The rows of A fall into a few groups and each row is roughly a mix of its group's hidden directions.
A, 70 rows:
[[ -3  -1   1 -15  -8  -9   8 -16  14  21]
 [ -8   0  -4   8  15 -13   2   5 -13 -25]
 [-24  12  -3   3  -3 -14 -13 -10   5  12]
 [ -9   2  11  17  16  -3   6 -13 -19  -4]
 [-11  -4  -9  -9 -13  14  12   1  22   8]
 [  9  -4 -24  16 -10  14   6  -1  -2   8]
 [ -4   2  11  23  17  -3  -5  -5 -16  -9]
 [-14  -7  -8   1 -10  14   8   3  25   5]
 [ -2  10   4  19  10   9   1   3 -20 -17]
 [ -7   9  -5 -12 -19   0  12   9 -13  18]
 [  7  -7  -8 -20 -13  -1  -6  10  20   9]
 [-12  10   9   2  -3   4  18  11 -12  20]
 [ 17   0   1  -2   7  11   4 -14   4  26]
 [  9   1 -10 -11 -15   6 -10  15  21   1]
 [ -5  -4  11   2 -15  11  23  -9   0 -15]
 [ -2   6   2 -17  -7  -4  15 -19   5  19]
 [ 15  -4  -1  -2   4 -17  -9 -11  24  -4]
 [ -8  11  -2 -10  -8   5  24 -17  -5   9]
 [ 11 -13  -5  -3   2  -1 -16 -12  10 -23]
 [ -5  -3  11   5  15 -10   9 -15 -23   2]
 [  5  12 -13 -19 -21   5   8   1  10   5]
 [ -9  -6 -14 -15 -15  14  15   7  12   1]
 [-15   7  17 -17   6  -6   2   4  -8 -18]
 [ -8  -9 -12  -5  -8  21   8  17  13  -6]
 [ 19  -8   2  -4 -13  15   0   0  13  19]
 [ 12 -14   2 -23 -16  -6  -9  -9   4  -4]
 [-17  14  16 -23  -4   5   3  -6  -1   5]
 [  5  -6   1  15  17   1  -9  -9  13 -21]
 [ -6   2 -16  11   9   1  11   3 -17 -21]
 [  7  -2 -10 -16 -15   5  -6  13  22   5]
 [  1 -10  -5  10   2  10 -15  23   9 -14]
 [  5  11 -10 -21 -18  10  11   3   9   6]
 [  2  -8  -9 -29  -9  -6  13  -2  -7   6]
 [-10 -10  11  22  19  -2  -3  -3 -10  -7]
 [  8 -13  13   2   2   2   3 -16  14 -22]
 [-11   1  -2   7  13 -16  -1   5 -11 -25]
 [-12  17 -11  14  10   1   3  14  -8  15]
 [ 16  -1 -15   7   1  20  12  -8  -3  14]
 [ -1   4  -3  21   9   1  10 -10  16 -19]
 [-12   9  10   4   3   5  14  13 -14  20]
 [-12  10  11   7   1   5  19  11 -11  18]
 [ -2  -9 -15 -16 -16  10   6  14  14  -2]
 [ 10   0  -7   9   6   1  -5 -15   7  28]
 [ -2  -6  -6   7 -26  -1 -13   7  16  11]
 [  1  15   3  -9  -5 -10  14 -23  -9  12]
 [-12 -12  -6   5  -4  17   1  11  24   0]
 [-11  -6  -6  12  -8 -18 -13  12   3 -17]
 [-11   9   7   0  -1   5  12  13 -16  22]
 [ 12 -16   5 -18 -13  -3  -8 -12   6 -13]
 [-21   9   7 -15 -10   3   6   8  -7 -18]
 [ 11   6   7 -13   9  17  12 -13  -3  17]
 [ 10 -15  -5  15  -8 -13 -15   9  14   1]
 [  7 -11  22 -16 -13  -4  12  -8   5   5]
 [-17  -8   2   0   1  11  13  -8  21  15]
 [ 15 -16  -6  17  -5 -10 -13   7  13   4]
 [ 13  -8   0 -19   1 -12 -22   2   2  12]
 [  4   3  16  -9  -5 -14  13   1   7  23]
 [ 20 -10  -2  12   9  -6  -8  -7  11  18]
 [-27  17   9 -13   0  -6  -3  -7  -3   1]
 [  1  10  15  13  14 -11  -2 -16 -16   3]
 [ 10 -13  -8  18  -7 -12 -16   4  14   8]
 [ 13   5   3 -10   9  17  12 -13  -2  19]
 [  9  -9  -3   2   0   5 -20  23  13  -7]
 [ -4   6 -15 -11  -6   0 -12  14 -17  17]
 [ 10  -9  -4   6  12  -3 -16 -10  14 -21]
 [ 15 -14  -3 -14  -1  -6 -21  -9   8 -12]
 [  8   4  -8   3  19 -14 -21   5   9  11]
 [ -2   0 -25   4  -2   8 -16   0  -5 -19]
 [-14   2 -11  14  11 -16  -2   2 -11 -19]
 [  5  -4 -14 -19 -19   2  -1  11  17   3]]

Here is one row of each group, with its name. Which group are the others in?
[-21  15  13 -20  -1   2   5  -3  -7  -6]
W
[-16   6  -1  -2  -2  17  25 -11   1   7]
K
[ 12  -9 -12  -4   0  -5 -18 -11  12 -20]
G

[ -4 -11 -13  -9 -10  16   3  19  14  -5]
K
[ 13  -5   5  -6  14 -16 -19   1  11  13]
G
[  8  -9  -1  12  19 -15  -1   6  -7 -20]
W
[ 14  -6  13  -7  10 -17 -10  -3  15  13]
G
[-17   4   5  21  10  14  13  -7  -8  -6]
K
[-13  -5   0   8  -5 -21 -14  12   3 -18]
W
